In the rows, zero is written as 128.
These are runs of 6 systems, one row a step. Runs of the same system follow the same rule from any start.
luga, seq 1, 9 rows:
[[113  86 125 110 134 141  90 145 161 162 100 146 138 121 167  83 158 116
  100 175 104  83 133 122  88 135]
 [ 98 110 106 114 149  88 112 110 160 168  87 166 173 118  89 102 121 118
  133  89 118 124 120 165 108 130]
 [147  81 151 124 163 113 144 145 118 131 103 172 134  96 118 128 109  85
  123 114 111 131  85 100 153 162]
 [153 176 162 131 136 123 166 156 141 151 145 165 112 102 101 103 131 139
  140 109 115 115 116 152 130 154]
 [121 157 116 161 117 111 137 155 142 106 143 151 102 126 101 156 110 107
  136 110 166 116 114 108 170 101]
 [143 138 120 138 119 155 116 168 146 112 163 135 113 123 143 122 140 125
  112 174 135  78 139 101 140 127]
 [ 97 141 103 127 107 111 100 143 172 126 128 134 142 136 133 122 135 135
  121 125 143  89 149 155  98  97]
 [124  65 108 111 138 126  95 131 152 115 119 147 154 124 129 145 124 113
  123 139 119 106 118 108 128 122]
 [141 108 156  93 134 115 134 144 155 149 121 148 160 106 135 107 147 137
  116 117  97 116 129 155 113 139]]
Tad, seq 2, 9 rows:
[[139 172  96 170 100 154  79 120  93  88 167  62 105 170 171 147 127 134
  109 145 189 127 154 145 112 117]
 [164 111  89 140 132 177  61 113 100  87 175 103 124 164 154 156 127 145
  120 189 131 120 157 112 108 136]
 [152  89 109 103 141 130  76  95  98  79 134 107 176 162 147 149 124 141
  107 159 116 167 178 137 127 116]
 [137  56 143  93 130 136 110  89 100  96 110 119 129 148 143 176 140 144
  143 147  92 188 132 108 126 109]
 [139  85 156  90 122 135 161  89 108 124 129  89 137 124 114 158 152 158
  141 109 118 191 127 109 168 118]
 [112 122 160 119  92 143 172 101 112 144 122  60  94 129 147 149 161 156
  144 106 146 172 108 120 140 115]
 [117 143 119 148 103 173 152  98 121 161 160  49  95 124 129 130 154 158
  145 115 163 128 106 114 140 138]
 [112 155  98 161 113 164 118 100 100 148 148  53 117 144 155 109 133 131
  117 130 170 113 130 136 109 151]
 [131 136  86 167 140 165  79  96  91 130 143 101 113 160 138 125 115 127
  127 152 147 121 133 132  93 157]]
Vor, seq 3 (9 x 26):
[[115 111 135 118 140  68  96 112 157 171  70 167 165 118  99 127 139 112
  140  33 146 170  84 205 102 132]
 [130 101 148 164 161 129 144 129 104 188  76 158  78  95 106 104 129  68
  135 111 137 151  50  87 157 177]
 [170 227 143 170 153 111 149 136  95 150 145 162 112 126  78  91 105 119
  135 101 142 154 134 170 144 166]
 [ 92 188 101 191 114 113 122 147 116 111 110 164  57 153 115 132 102  85
  141 152 167 125 137  94 140  82]
 [137 173  92 144 144 152 123 133 112 118 158 139 126 141 109  77 113 124
  104 217 113  97 202  87 161 129]
 [100 144 107 105 122  97 118 130 131  78 126 160 159 168 133 132  94 144
  128 172  90 115 210 148  90  75]
 [ 92  51 105  82 133 128 153 111 141 100 120 133 162 123 121 144 108 135
  134 168  85 103 159  66 152  99]
 [132  91 167  62 137 110 192 124 122 108 138 106 195 111 144 124 105 152
  120 110  82 122 153 148 125 145]
 [ 95  90 154 101 100 120 192 134 147 116 133 104 122 110 136 183 111 151
  167  72 119 109  79 125 112 114]]
Tad, seq 4 (9 x 26):
[[141  37 148 112 146 125  67  81 113 158  57 161 104 139 128 168 167 127
  160 110  98 223  72 138  87 134]
 [175  93 163 114 153 121 143 100 107 160 106 115 139  96  86 124 170 109
  114  94 156 220  94  98 239 151]
 [129 186 192 139  93 129 159 124  99 171  91  95  50 133 156 103 196 133
  127 133 155 213 125 135 148 103]
 [107 178  92 166  98 171 130 114 150 179 150  88  65 123  88 108 183 153
  139 166 172 118 142  70 185 100]
 [ 88 177 102 150 118 151 149 117  96 138 130  61 124 149 167  58 117 112
   87 193 149  91 191  98 135 132]
 [ 79 151  66 152 139 152 114  80  98 132 128 124 106 172 113 114  87 146
  159 185  94 104 176 119  65 121]
 [ 97  97  68 143 161 116 132  96  85  75 128 129 162 155 107 149  41  93
  132 141 127 110 150  92 141 131]
 [148 124 153 122 149 114 163 121  61  59 135 150 120 156 138 177  58 125
  155 129  85 160 133 136  98 133]
 [148 121 127 123 112 112 136 132 132  61 169 146 124 135  98 224 106 152
  165  83 138 153 111 131 152  87]]
rupaf, seq 5 (9 x 26):
[[ 94 150 145 104 106  99 147 138 140 143 103  89 169 130 170  77 142 122
   88 113 151 118 163 165 118 109]
 [ 98 108 138 136 104 139 163 154 158 144 126 129  84 105 133 154 126 124
  157 105 128  85  69 107 106 125]
 [131 135 114 128 143 128 131 129 141 163 140 105 178 103 116  82 128 119
  100 101 152  94 128 145 147 170]
 [124 135 136 162 125 129 108 149 117 137 106 141  91 133 165 122 119  90
  122 127 145 108  91 137  84 146]
 [159 130 116 145 153 125 106 148 149 129 145 169 140 108  86 128 125 107
  123 120 143 113 110 116 169 148]
 [152 136 143 130 131 123  94 155 117 116 116 146 128 137 168 102 143 100
   86 168 137 135 150 135 130 125]
 [138 135 145 123 125 115 129 158 154 119 124 185 102 116 106 138 139 129
  143 142 110 131 132 115 144  98]
 [119 113 140  95 124 117 139 138 146 131 113 123 154 120 138 103 151 121
   99 151 128 131 163 111 167 108]
 [106 130 162 108 112 123 171 141 138 145 111 131 108 117 148 114 142 141
  139 139  95 121 126 127 102 113]]
rupaf, seq 6:
[[125  47 153  83 141 129 129  91  90 126  93  79 170 140 184 123 130 120
  105 126 109 166 126 135 109 152]
 [150 140 174 123 125 122 165 115 109 141 130 137  99 121 107 163 129 160
  177  66 108 179  84 172  98 146]
 [125 134 117 148 113 129 128 103 108 130 136  60 138 130 122 141 139 118
  116  81 201 166 112 125 184 125]
 [151 172 128 161 107 180 117 127 108 131 176  89  73 147 148 136 149 157
  142 151 146 121 120 132  99 141]
 [106 168  67 165 129 125  87 108 142 130 140 137 124 149  80 127 115 131
  141 130 160 110 154 133 134 108]
 [128  82  93 132 142 159  86 116 117 111 135 125 126 148 146 133 122 119
  118 190 111 107 146  88 114 131]
 [146 124 130 105 153 111 113 116 122 118 122 184 146 140 100 126 113 147
  144 147  75 147 159 153  97 129]
 [120  75 140 100 131 101 129 110 112 105  92 136 146 135 132 154 123 110
  125 120 120 174 132 114 150 101]
 [156 116 174  91 121 137 167 123 115 124 145 109 129 120 138 146 151 166
  140 123 101 162 133 139 132 133]]
kud, seq 7, 9 rows:
[[119 146  99  75 124 104 145  87 179 138 155 117 206 118  38 129 157 203
  141 104 120 156 199 156 192  77]
 [116  98 206  97 107 122 186 130  72 108  78  73  98 140 218 117 143 101
   96 164 115 185 138  92 139 107]
 [124 130 141 110 122 154 200  94 148 187 162 102 113  92  68 144 150 201
  194  70  98 126  84 136 121 157]
 [ 85 141 132 154 116 101 144 111  91 146  87  53 146 136 176  98 110  75
   93  69 201 141 107 157 131 143]
 [144 100 109 167 149 177 128 121  97 142 159 127  83 120 132 152  92 129
  166 125 110  84  59 114  68 197]
 [128 156  81 153 142  92  65 127 142 119 133 146 182 143 108 123  95 109
  113  81 169 104 142 198  98 137]
 [148  88 105 147 137 137  71 150 108  58 135 166 107 158 162 176  96  94
  122 183 120 118 127  93 110 117]
 [182 143 124 101 132 124  83 145 166  97 176 176 158 131  93 151 156 177
  128 148 105 133 173 159 136 105]
 [116 120 156 104  96 103 112 140 140  95  95 129 111 148 158 145 168 125
  112 159 137 174 165 110 156  51]]
Meto, seq 8 (9 x 26):
[[174 133 193 134 155 123 158 106  61 135  99 177  60 132 113 153 120 131
  180 114  72 221  85 147  94 157]
 [ 92 135  99 148 132  81 155 118 128 107 106 153 132 127  52 158  96  90
  143  94 169 160 130  82 227  73]
 [122 155 179 124 103 149 205 135  70  96 129  94  61 144 176 127 122 128
  126 196 103 156 165  74 147 100]
 [ 71 199 100 127  93 108 167 110 149 126 143 124 118 150  84 139 110 183
  175 115 120 123 181 162 100  67]
 [ 69  95  90 112 113 141 152 136 143  96 137 102 150 137 166 117  91 118
  109 185 113  41 167  76 115 104]
 [139 138 147  91 131 143 172 129 128 128 169 117 162 124 148 116 102 180
  145 117  71  84 142 185  51 168]
 [102  88  95 131 126 106 107 148 164 100 136 135 178 118 139 157  90 100
  124  72 155  61  95 155  96 134]
 [193  97 157 125 132 165 128 169 127 110 182 107 132 100 166 148 138 129
  108 124 138  95  84 125 136 182]
 [171 164 148 143 111 108  79 153 149 135 139 130 137 124 135 140 162 128
  110  66 186 154 102 197 125 127]]
Meto, seq 9 (9 x 26):
[[122  93 112 119  99 163  85 145 164 117 144 124 101 140 165 151 165 151
  130 179 114  89 132 109  87  98]
 [143 116 131  80 134 124 118 120 166 167 136 123 191 105 114  90 166 165
  112 117 109 120 152 164 127 143]
 [106  66 134 119 133 115 101 125 140 157  75 138 131 122 163 122 135 101
  123 107 126 126  85 139  81 142]
 [151 102 130 131 149 147 143 112 126 173 137 125 127  93  92 126 143 128
  141  98 132 135  78 112 161 176]
 [127 146 143 156 134 112 130 122  91 144  96 109 116 132 141 103 122  83
  110 100 170 164 106 141 143 144]
 [136 152 109 174 128 153 111 114 103 130 141 127  67 142 104 148 129 124
  154 142 148 149 109 102 141 127]
 [137 164 115 137 135 122 121 114 101 115 132 120 137 149 115 105 122 122
  109 161 137 153 184 119 168 116]
 [118 130 126 124 128 124 117 116 107 103 116 152 107 158 136 142 116 137
  145 167  94 149 162 127  96  97]
 [120 104 118  94 134 116 149 115 142 107 136 147 157 127  99 141 110 146
  143 141  90 119 163 112 146 104]]
Vor, seq 10, 9 rows:
[[138  55 158  99 171 114 136 120  89 121  70 176 128 127 141 117 107  89
  123 168  66 164 121  94 127 151]
 [153 145 155  98 152  97 190 105 110 118 141 155 153 116  62 143 101 152
  157  92  99 176 142 141 175 131]
 [ 86 143 163 132 101 104 205 140 104 110 101  99  91 130 150 136 103  97
  130 113 147 141 121  93 161  96]
 [118 173 129 136 109 169 194 125 120 145 178  84 101 120 121 109 127 169
  145 148 118  88 145 107 127 139]
 [ 79 156  93 142  94 129 118 130 147 115 145  83 139 147 154 132 113 139
  124 112 163  75 146 156  86 102]
 [119  78  88 131 133 166  92 128 141 130 145 113 131 133 153 133 122 126
  122 162 123  68 113 102  92 150]
 [167  99 118 108 149 121  82 130 137 105 152 145 185 128 130 143 119 134
  115 108 123 118 128 168 107 152]
 [155  73 148 122 130 119  98 148 134  99 116 163 120 125 139 179 133 107
  130 113 131 150  86 117 134 121]
 [184 126 169 111 132 131 134 145 131 132 143 136 128 105 118 133 167 131
  119 121 131 166 115 126 177 142]]
luga, seq 11 (9 x 26):
[[160 119 155 117 111 140 155 132 150 123 171 134 100 104  92 200 146 176
  182  73 124 149  72 133 138 125]
 [165 140 155 120  94 141 140 156 143 108 178  81 132 107 138 155 174 148
  106 104 181 144 120 122 199 114]
 [136 148 135 145  79 153  79 144 153 142 136  94  77 139 164 143 204 149
  121 134 177 147 114 142 116  96]
 [137 119  90 138 122 136  42 100 141 146 120 104 149 144 123 116 182 128
   98 141 176 160 152 134 154 110]
 [136 104 140 120 141 118  68 120 111 146  70 134 138 144 170  88 161  98
   87 158 131 167 143 148 107 136]
 [137 130 126 125 164 106 100  94 108 163  80 175 136 141  91  95 132 119
  134 138 100 187 146 154 114 141]
 [132 133 151 128 163  98 160 120  84 128  87 165 128 131 111  95  97  86
  118 145 103 168 147 110 161 137]
 [117 173 146 140 142 127 190 135  99 140 119 158  84 126 105  96  99 124
  150 162  87 127 147 104 125 135]
 [ 83 165 101 149 127 121 184 127 117 118 137 124 112 134  99 120  77 116
  148 142 129  91 152  91 150 111]]
kud, seq 12:
[[133 118  82 128 167 114 134 124 149 137 169 136 215 101  76 113  74 116
  122  65 142  64 108 156 141 182]
 [136 114 151 144 136 100 112 191 113  65 110 176 127 137 189 147  74  55
  101 127 134  91 106 138  93 131]
 [157 122  95 133 127 139 100 169 186  80 198 179 138 117  84 189 117 149
  148 130 129  69 122 116 143 110]
 [146 147 142 113  95 110  85 186 166  80 142 136 143 138 178 126 165 116
   72 160 163 117 174 141 150  74]
 [122  99 140 102  96 158 118 151 182 139 137 141  86 116 136 148 194 169
  142 179 100 112 132  84 138  80]
 [116 117 141  92 109 122 126 120 172 183 103  95 158 107 128  78 203 143
   93 129 146 143 149 128 172 107]
 [105  84 167 116 133 137 160 116 124 192  70 119  94 104 146  93 165 107
  130 136 110 147  91  93 132 148]
 [123 127 127 136 158 124 160 103 127 199 106 129 141  92  75  84 128 113
  136  82 136 128  91 127 157 180]
 [120 147 134 171 157 110 148 138  89 145  97 145 111 121 126  93  81  60
  119 110 149 118  95 122 131 173]]

Name the system that made each run.
seq 13:
[[ 91 131  91 155 137 111 112  80 139 176  83 157 102 133  49 135 138 119
  167 101 148 176 113 109 160 100]
 [120 155 140 147 163 118 159 112  64 161  84 117 127 135 139  48 103  75
   96 158 130 150 152 117 149 169]]
	Vor
seq 14, 2 rows:
[[132 223 120 186 118 146 145 156  90  96 162 148  49 157 122 127  96 119
  144 183 132 109 160 104 124 109]
 [106 173  66 146 109 136  99 133 139  85 165 124 131 157 116 126 115 137
  111 196 144  91 211  97 156  75]]
	Vor
seq 15:
[[ 75 126 121 158 136  97  94  99  81 138  41 145  93 174 167 116  93  79
  137 135 123 162 125 152  44 117]
 [140 112  69 155 181 155 126  73  89 146 145 139 131 127  47 122  91 125
  152 153 109 137 129  74 175 170]]
	Vor
seq 16, 2 rows:
[[136 135  95  85 134  80 140 117 159  76 175 124 245 123  73 158  88 165
  124  58 141 117 176 182 170 105]
 [113  69 150 106  78 140 100 144 125  71 135  65 121 157 243 188 141 135
  113 122 147 113 106 150  52 100]]
	rupaf
seq 17:
[[106 122  95 119  95 155 130 111 163 134 168  84 131 126 114 156 156 182
  150 113 149 101 128 128 126 105]
 [116  78 124 117 103 143 105 124 139 125 131  71 147 126 174 145 154 126
  107 109 168 119 106 126 129 122]]
	luga
seq 18 (2 x 26):
[[100 147  53 118 102 156 124 102 159 106 197  49 183 138 103 129 134 179
  111 153 162  81 203 104 179  84]
 [ 71 118  95 121 104 155 109 111 136 123 130 106 110 165 178 133 113 168
  152 173  86  69 157 147   6 106]]
	rupaf
seq 19 (2 x 26):
[[128 150 165 153 164 143 199 106  58 175  91 154  54 121 113  81  99 106
  159 167  68 156 110  86 113 180]
 [ 91 198  93 153 157  98 191  90 103 153 132 133 155 132  42  89  56 122
  157  87 131 121 160 144 151 145]]
	kud
seq 20:
[[116 162 122 155 131 157 170 122  92 165 144  36 147 116 162  49 113  97
   78 136 174  82 134 116 152 188]
 [118 175 103 163 117 149 106 125 117 109 165 136  88 163 136 158  88 163
  176 119 114  88 121 186  13 135]]
	Vor
seq 21:
[[125 161 142 108 143  85 172 138 182 165 112 225 124  92  23 116 135 153
  169 108  87 144 140 129 173  98]
 [104 126 156 130 120 106 201 182 151 124 104 154 100  90 119 113 125  73
  110 143 142 103 112  45 222  98]]
	luga
seq 22, 2 rows:
[[118  92 128 107 120 126  72 115 185 184  85 163 114 118 112 129 199 154
  145 125 116 158 106 144 104 104]
 [136  93 140 104 150 100 115 118 142 169  84 138 175 101 105  87 164  97
   91 110 149 168 126 120 198 139]]
	luga
seq 23, 2 rows:
[[ 93 185 109 163  87 171 120 149 175 210 147  69  91 112 156  59 183 144
  110 141 173  48 119 139  93 141]
 [ 75 141  63 185 141 139  93 130 169 204  99 161  99 116  90  76 119  90
  137 136 152  49  94 108  96 151]]
	rupaf
seq 24 (2 x 26):
[[128 167 116 145 117 120 161 123 119 103 179  81 152 129 110 165  85 145
  144  46 177 112 108 169 133 139]
 [134 132  95 167 101 160  86 141 118  91 181  68 129 148 175 165 116 121
  114 109 192  83 109 143 100 139]]
	rupaf
seq 25, 2 rows:
[[108 134  83 135 141 117 140 125 148 133 151 115 180 115  91 107  99 119
  114 104 154  81 143 125 163 136]
 [132 118 153 128 135 125 142 165 112 100 121 144 120 132 178 115 101  92
  107 157 111  92 127 119  97 140]]
	kud
